One turn moves each row of this set onto another row. After a few examples, where does it send each row asked below?
Z_566: [ 17 -12 -10   2  -4   8   2 -18 -20 -32  17  22 -22  -7   7  -3   1  28
   4 -29   8 -20 -21   5 -41 -16 -16   4 -15  -8 -11  20  -1 -27   1 -19
  17  -6 -10   2  -1  14 -40  -8 -17  25  44  20  -3]
Z_549: [-31   7   1   6   9 -32  12  38  19 -33  27   4   8  11 -15  26  30 -25
  -5  15  -6   2  -4  19  -1   4 -16  52  -1  -4 -18  25  27  29 -22 -32
   7 -13  32   2 -29 -11 -16 -22  -4   2  13   6  28]
Z_629: [  1   5  -8 -17  16   1  -6  22 -25 -12  39 -25  -4  -2  13 -20 -28   8
   6  -7 -22   9 -13  -9  22 -26   4  -2   4   7 -21  33   1  -4 -23   6
  29 -13  40  -7  -8   1   6  19  -8 -29 -14 -18  -3]
Z_358: [  7  11  11   2 -13 -11  16  18 -11   2  23 -11  14 -24  34 -18 -10  -3
  -3  26 -30  40  30  -8 -10   2 -23  31  -2 -25  -3 -44  15  15  15  -5
 -12 -29  32 -27   2  11   1  -6  -8  -6  69   8  21]
Z_218: [-16   6   4   2  34 -56  18  22  13 -27  15  -2  -2   3  -8   9  34 -14
   8 -17  10  -8  14  18   8  -3 -27  43  -5 -20 -27  30  -8  34  -8  -8
  16 -24  10  14 -45 -19   5 -13  -9   7  18 -11  25]
Z_764: [ 33 -24  -2   3 -15   2  -9  -7 -41 -25  16  12 -18 -28  18   1   7  23
  -6  -9  12 -24 -16  12 -22  10 -35  15  14   6 -16  22 -13  -8  -9  -5
  14   5  -5  -1   4   7 -32  -8 -23  35  50   9  13]
Z_994: [ 12 -32 -11  -2 -15  -3  14   9 -27 -23  19  24   3 -14  22  -2   8  20
   3 -21  -4 -29 -15   1 -38  -7  -9  14 -10   9  -8  17 -22  -7   2  -1
  -9  19   3  -3   6  14 -45 -22 -12  44  45  -1   5]
Z_943: [ 15  10  -4  -9  17 -32  24   8  14 -19  -4   1  15  -8 -36   3 -31 -17
   4  13 -46  10  36 -33  17 -27   2  19 -29 -10   4 -11  -1   7  -2  -9
   6 -25  34 -20  -4  31 -27 -14  -2  21  33 -11  14]
Z_829: [ 38 -22  -3   2  -5  -9   3 -22 -25 -31  12  41 -20 -13  20   4   6  21
  -2  -6  10 -25 -19  28 -31   6 -14  10   2   7 -20  16 -15  -8   2  -9
  12   6   1   7  -7  10 -26   2  -8  31  31  11  13]
Z_601: [ 10   5 -14 -25  16 -14  16  18  17  -3  15  -6  18  11 -30  -8 -20   9
 -26   3 -57   2  33 -18   2  -3  -3  29  -5 -24  -7  17 -22  -9 -26 -12
  12 -25  12  12  -5  30  -5  10  19  23  12 -16  20]
Z_665: [ 22 -13  -7   4  -7  12 -14 -17 -27 -20  15  17 -17 -11  17  -6   7  25
  -1 -17  25 -26   1  16 -30  -8 -26 -10  -5  -6   5  26  -6 -16   0  -6
   7 -12 -17   3   8  25 -33   8 -23  17  40  17  -1]
Z_536: [  6   4  10   2 -14 -25   4   8  -8   5  19 -18   8 -40  14 -11   2 -22
  11  18 -35  29  29 -38  18   0 -18  31  -5 -11  19 -33  13  15  16  -6
  -8 -12  37 -32  18  12 -26 -26  -8 -11  39   6  31]
Z_301: [  1  15  -4   7  -6   5   7  -9  -8   4  30 -24  17 -20  16 -21  -4 -19
  -1  12 -44  53  13 -18   1  14 -17  33   1 -23  -4 -29  14  -1  11   3
   8  -7  15 -25  32  14 -19 -17   2 -16  44  22   7]
Z_507: [  8   6 -25   8  32 -33  23   1  16 -20  10 -12   8  20 -34  -7  -6  16
 -19   1 -36   2  28 -22  12 -33  -3  29 -25 -42  -9   3 -12  -4  -3   9
  22 -23  11  -9 -15  24   4  -5 -12  18  44 -14  25]
Z_725: [ -4   5  -7 -20  16  -3 -17 -19 -41 -22  36 -12   1 -14  45   5   3 -13
  14  22 -10 -10  23 -16  13 -14 -17  34  40 -22  -3 -17  39  14  -9 -17
   1 -49  33  -5 -31   6   9 -17  -9  -9  33 -10  33]
Z_176: [  3 -29 -12  -4 -15   3   9  -5 -10 -16  17  33   6 -14  19  -3  13  20
   6 -30  18 -29  -7   1 -42  -1  -5   0 -11   4   4  23 -22   1  11   0
 -16   6   4   0  -2  25 -42  -4  -7  24  30  13  -1]
Z_198: [-10   1 -19   5  12   1 -10  -1 -38 -33  39 -14  16  -2  18  17  17 -18
  -7  24 -19 -27  23   6   7 -28 -13  51  23 -22   5  -7  48 -11 -18  -6
   1 -23  32  -9 -10  -7 -14 -19 -19 -18  20 -31  46]
Z_575: [ -7  20 -13  14  19 -13  21  13  27 -25   7  20  30  19 -38  -3 -25  -4
 -28  22 -50  -5  40   8 -15 -23  -8  15 -21 -24  -5  -7   7 -10 -16   1
   6 -22  29  -7   0  23  -7  -1  -6   0  25 -12  25]
Z_814: [ 15  10   6 -11  -2  -1  10  55   5  10  46 -31   2 -11  17  14  19 -10
  -7  22   7  20  28  19  18  -4 -18  12  -8   3 -22  15  -3 -24  -8  -1
 -23 -18   2 -10   6 -13 -21  33  25  -1  11  -2  -5]
Z_767: [  0   7  15   3  -2 -15  21  55   5 -16  41  -2  19  14  15  18  34 -12
 -16  32 -13  -2  17  38  22  -7 -21   7 -10  13 -27  12  24   7  -7  34
 -32 -19  29 -21  11  -3 -17  17   0 -18  26  -9  10]
Z_648: [  2  18  27 -15   8 -32  16  44   7  -6  31 -11   4 -19   9  11  14 -31
  25   7  -2  -5  35   6  33 -18 -27 -16 -16  23  -9  11  14   3   5  17
 -38 -36  20 -24   8  -7 -36   9  12 -10  24  -2  -4]
Z_616: [ -9  12 -19  14  29 -30  -1   2  -8 -15  43 -20 -14  -9  -6 -17 -28   8
   4  -5   6   2   4 -15  21 -36 -12  -7   4  -8 -11  29   4 -12   1  23
  21 -21  37 -26 -15  -6  14  30 -27 -32  21  -2  -2]
Z_329: [ -2   6 -16 -19  28   1  -4 -38 -39 -22  41 -12  14 -11  32  -3  12 -24
  19  -3 -44 -13  16  -8   8   2 -12  49  34 -22 -15 -16  35  -3  -8   0
  12 -22  19   2   0   1 -13 -30   8  -9  18 -21  30]
Z_634: [-18  21  11 -20  25 -38  15  24   5 -33  19   8  -3  16  14  12  18 -25
  10  14 -12   3  12  16  -7  -9 -17  29   9 -12 -17   7  23  36 -18 -43
   0 -52  10  14 -42   1  -3 -29  15  21  33  10  18]
Z_456: [  2   8   4  24  -5 -34   8  14  -1  10  28 -30  -2 -24   5 -12  21  -2
 -25   0 -29  39  22 -25  -1   4 -31  43   0 -36   2 -15  -9   1  12  14
   5 -14  11 -22  -1 -13 -14 -25 -22 -14  59  19  30]
Z_505: [  2 -22 -15   8 -15  13  -7   0 -27 -18  18  13   1 -18  26  -7   9  18
   4 -16  20 -34   2   0 -32 -13 -17 -13  -6   5  10  23 -16 -13  -1  -3
  -9   7 -16  -5  14  19 -41 -13 -14  25  39   6  -4]
Z_704: [ 16 -29 -15   9  -6   0   2 -14 -25 -29  14  36  -3 -12  27   2   5  12
   4  -6  16 -30  -7  12 -39 -11   3  -6   0  13  -6  15 -28  -3   1  -3
   3  18  -1   3  -7  13 -35 -16  -9  28  19   6   4]
Z_15: [  9  17  12  -8  19 -14  17  32  -8 -11  38 -12  12 -12  27  13  14 -42
  19  16  15  16  26  46  16   5 -29  13  -5  16 -32   9  15  -3   2  11
 -29 -16   6 -15  11 -17 -28  27  17  -4  23  -5 -20]
Z_600: [-18  10   3  21 -18   5   8  23   0  -2  24 -11  28 -26   3  -8   5  -6
 -15   5 -24  31  25 -10 -18   6 -25  45 -13 -31   0 -26  25   2   9   0
  -3 -13  42 -29   9   1 -16  -8 -32 -37  41   2  29]
Z_3: [  1  -1   0 -11  16 -24 -10 -20 -25 -24  28  -6  -4 -25  25  13  25 -30
  31  23 -20 -23  28 -26  30 -20  -9  27  23  -7   6 -17  29  10  -2  -8
   2 -26  33 -10 -15   0 -16 -37   7  -7   1 -17  43]
Z_435: [ -6  19   1 -17  30  -7  -2  18 -30 -27  30 -12   5  -8  14  -9 -47  -4
  15   9 -14  -6  11  -3  25 -30 -23 -18  23  14 -27  20  17   9 -24  15
   9 -52  37 -15 -16  11   9  16 -22 -12  37 -13  -8]
Z_872: [  7 -25 -17   7  -6  12   3  -8 -21 -28  22  23  -3 -22  14   7   0  16
   6 -20  12 -24 -15 -13 -37 -13   1   4  -2   6 -13  21 -17 -18  -4  -5
   5  10  -2  -5  -6  13 -50 -22 -14  31  35  16  -4]
Z_796: [-18  11   4 -22  15 -32   8  44   1 -10  14 -15   5   2   0  -2  15 -23
   5 -14  -9   3  18  18 -10  -4 -14  49 -10 -17  -2  32  -5  25 -27 -52
  12 -17   9  26 -28 -13 -11  -9  16  13  -3 -20  20]
Z_695: [  4  21  -5 -10  27 -26  21   8  13 -24   2   8  15   2 -27   0 -51  -7
  -9  20 -41  18  31 -12  -7 -14 -11  20  -3 -17 -18  -6   0   8 -17 -19
  12 -46  29  -5 -28  30   1   1  -2  28  55   2   7]
Z_946: [ 28 -23   0  -4 -12  -5   4 -10 -17 -16   9  32  -8 -10  21 -11  18  29
   3 -26  18 -23  -8  25 -33  12 -24   3 -13  -2  -3  25 -12   5  13  -3
   0  -1   0   5   4  24 -24  16 -16  20  40  14   8]
Z_223: [-15  12  26 -20  18 -50  14  23  17 -23  10   8   0  -6  -1  16  35 -41
  30  -5 -10  -5  21   1  14  -6 -17  22 -10   4  -4  13  12  39  -7 -24
  -4 -35  21   5 -27  -5 -30 -32  15   2   3   4  20]
Z_731: [  1   3 -12  10  28 -32   0 -19 -28 -21  55 -16 -13 -15  31   1  31  -6
   4   9 -15 -25  17  -6  16 -24 -21  35  32 -25 -18  -8  17 -13   1  17
  10 -19  19  -7 -22 -34   4 -17  -3 -15  22 -21  49]
Z_12: [ -5  20  28 -18   4 -15  22  51   4  -9  43 -10   6  -6  30   5  15 -10
  12  15  -1  18  17  19  14  -2 -33  -3  -1   8 -35   0  22  11   1  11
 -37 -53  18 -19 -10  -4 -14  16   9  -5  55  13 -10]
Z_778: [ 11  -3 -10 -19  18  11  -9 -14 -34 -12  42 -17   8 -20  35   2  11  -6
  11  -3 -20 -17  30  -7   3 -16  -4  45  25 -27 -17  -8  14 -28 -11  -9
   8 -22  28   5 -24 -18  -7   1  10 -23 -12 -38  34]
Z_470: [  3  14  13  12 -17   0   1  26  -5  17  24 -24  10 -34  22 -30   1  -1
 -13   9 -37  43  26  -8 -14  14 -28  26  -1 -19  -6 -24 -16 -10  -3 -11
   9  -3  13 -13  19 -13  -8  -7   7 -22  20   6  24]
Z_512: [ -2  13 -20 -20  36  -7   3   0 -23 -22  30 -13   8   0   2  -7 -43 -23
  26  -6   2   7  -2  12  28 -19  -5   3   4  14 -17  37  18  11  -9   6
  13 -21  37 -14   0  16  -4  33 -14 -18   4 -13 -26]
Z_849: [ 13 -34 -14   6 -19   4  -6   0 -29 -17  20  21   0 -33  22   6  12  17
   0  -8  22 -30  -4  -4 -26   8 -19   7  12  15  -3  22 -26   0  -3   4
  -8  19  -1  -4   6  15 -38 -12 -14  35  38   7   6]
Z_492: [ 13  14  10  10  18 -46  19  43   6   2  33 -19  -3   0   7   9  22 -12
 -16   9  13  11  37  31  17 -19 -28  -1 -15  -7 -13  20 -10  -4   9  33
 -25 -29   0 -16  -8 -15 -15  29  -6  -8  40  -1   1]
Z_581: [ 26 -23  -4  -7 -14   4   9   0 -29 -25  18  16 -10 -14  15  -4  14  35
  -1 -29  -3 -23 -20   5 -32   0 -26  22 -16  -5 -17  16  -2 -15   4  -6
   3   0  -5  -2  11  16 -41  -6 -20  40  65   2   7]
Z_38: [  7  15 -26 -13  28 -17  17  -1  11 -15   9  -8  23  19 -34  -7 -35 -16
  -9  17 -43  21  24  -8  11  -9  -3  24 -18 -19   3  14   1   4 -11 -11
  10 -19   7  -6  16  47 -11   8   8  27  37   2  -8]
Z_999: [-20  17   8 -17  27 -35  12  12   1 -24  13  -2  11  -5   2   6  22 -48
  18  -9 -13   2  19  26  -7  23 -33  57  10  -8 -19  16  13  32 -14 -32
   6 -17  -2  22 -13 -10 -21 -29  19  20  20  -6  12]
Z_882: [-24  12  -8   8  15  -6  -9  13  -5 -24  29   2  13  -1 -17  -1 -28  -6
 -13   7 -16 -10   4   4  18 -11 -16  -8  23  10 -13  38  18  10 -26  24
  16 -26  48 -17  -9  13   2  19 -33 -41   3  -5   7]
Z_227: [ -5  14  -1  -5  26 -20   0  11  -8 -26  18 -12   1 -25 -15  -2 -41 -21
  31   2 -10  -9  15 -30  39 -37 -11 -19  -3  19  -8  21  12   5 -10   6
  12 -28  45 -27  -7  11 -15   6 -18 -17   8 -14  -8]

Z_566 turns into Z_665
Z_616 turns into Z_492
Now find these:
Z_505 turns into Z_176
Z_601 turns into Z_629
Z_15 turns into Z_999
Z_767 turns into Z_549
Z_223 turns into Z_3
Z_435 turns into Z_12

One turn moves each row of this set onto another row. After a few examples, where does it send each row asked below?
Z_143: [ -3   2 -19  32   9   0  29  14  18   1   0  15 -11 -38]
Z_633: [ -8  14  19  -5  33  12  19  -8   5   8  13  28  18 -36]
Z_386: [ -1  -7 -10  12  21  15  25 -21   3  58  25  18   8 -20]
Z_752: [-65  -5 -14  -4  -2  -8  -9  -9  -5  32   7   7  11  -8]
Z_784: [ 21 -40   4  18 -14  -1   7  -6 -13  22  27   1  27 -22]
Z_898: [-20 -48   3  36  12 -20 -15 -17  22   2   4  27   0 -31]
Z_83: [-28 -19  13   3 -12  -5  14  -8 -51   8  10   6 -27 -10]
Z_416: [ -4 -10  20  13 -16  13 -33 -17  -2   6 -10  34  15 -29]
Z_72: [-30 -14  26  17  41 -34  -1   7 -16  29  -8  16  -2 -10]
Z_364: [ -1 -17 -21  14  11  17 -15  -1   5  33   4   0  11  25]
Z_152: [-18  12  -6  41  -5 -17   1   6 -38   8 -13  23  -1  -3]
Z_448: [-13 -25 -22   0  -2 -16 -29 -16  22  -6  20  -1   9  -1]
Z_701: [-16 -13   6 -37 -13 -28  12   3  -3   0  16   7 -10 -10]
Z_159: [-18 -22   3  20  -1   9   4 -27 -15  45  21  -4 -28 -47]
Z_863: [  3  -4  -7   2  25   3  10 -24  -6   4  18  17 -50  -3]

Z_83 turns into Z_448
Z_898 turns into Z_633
Z_863 turns into Z_752
Now find these:
Z_159 turns into Z_701
Z_143 turns into Z_72

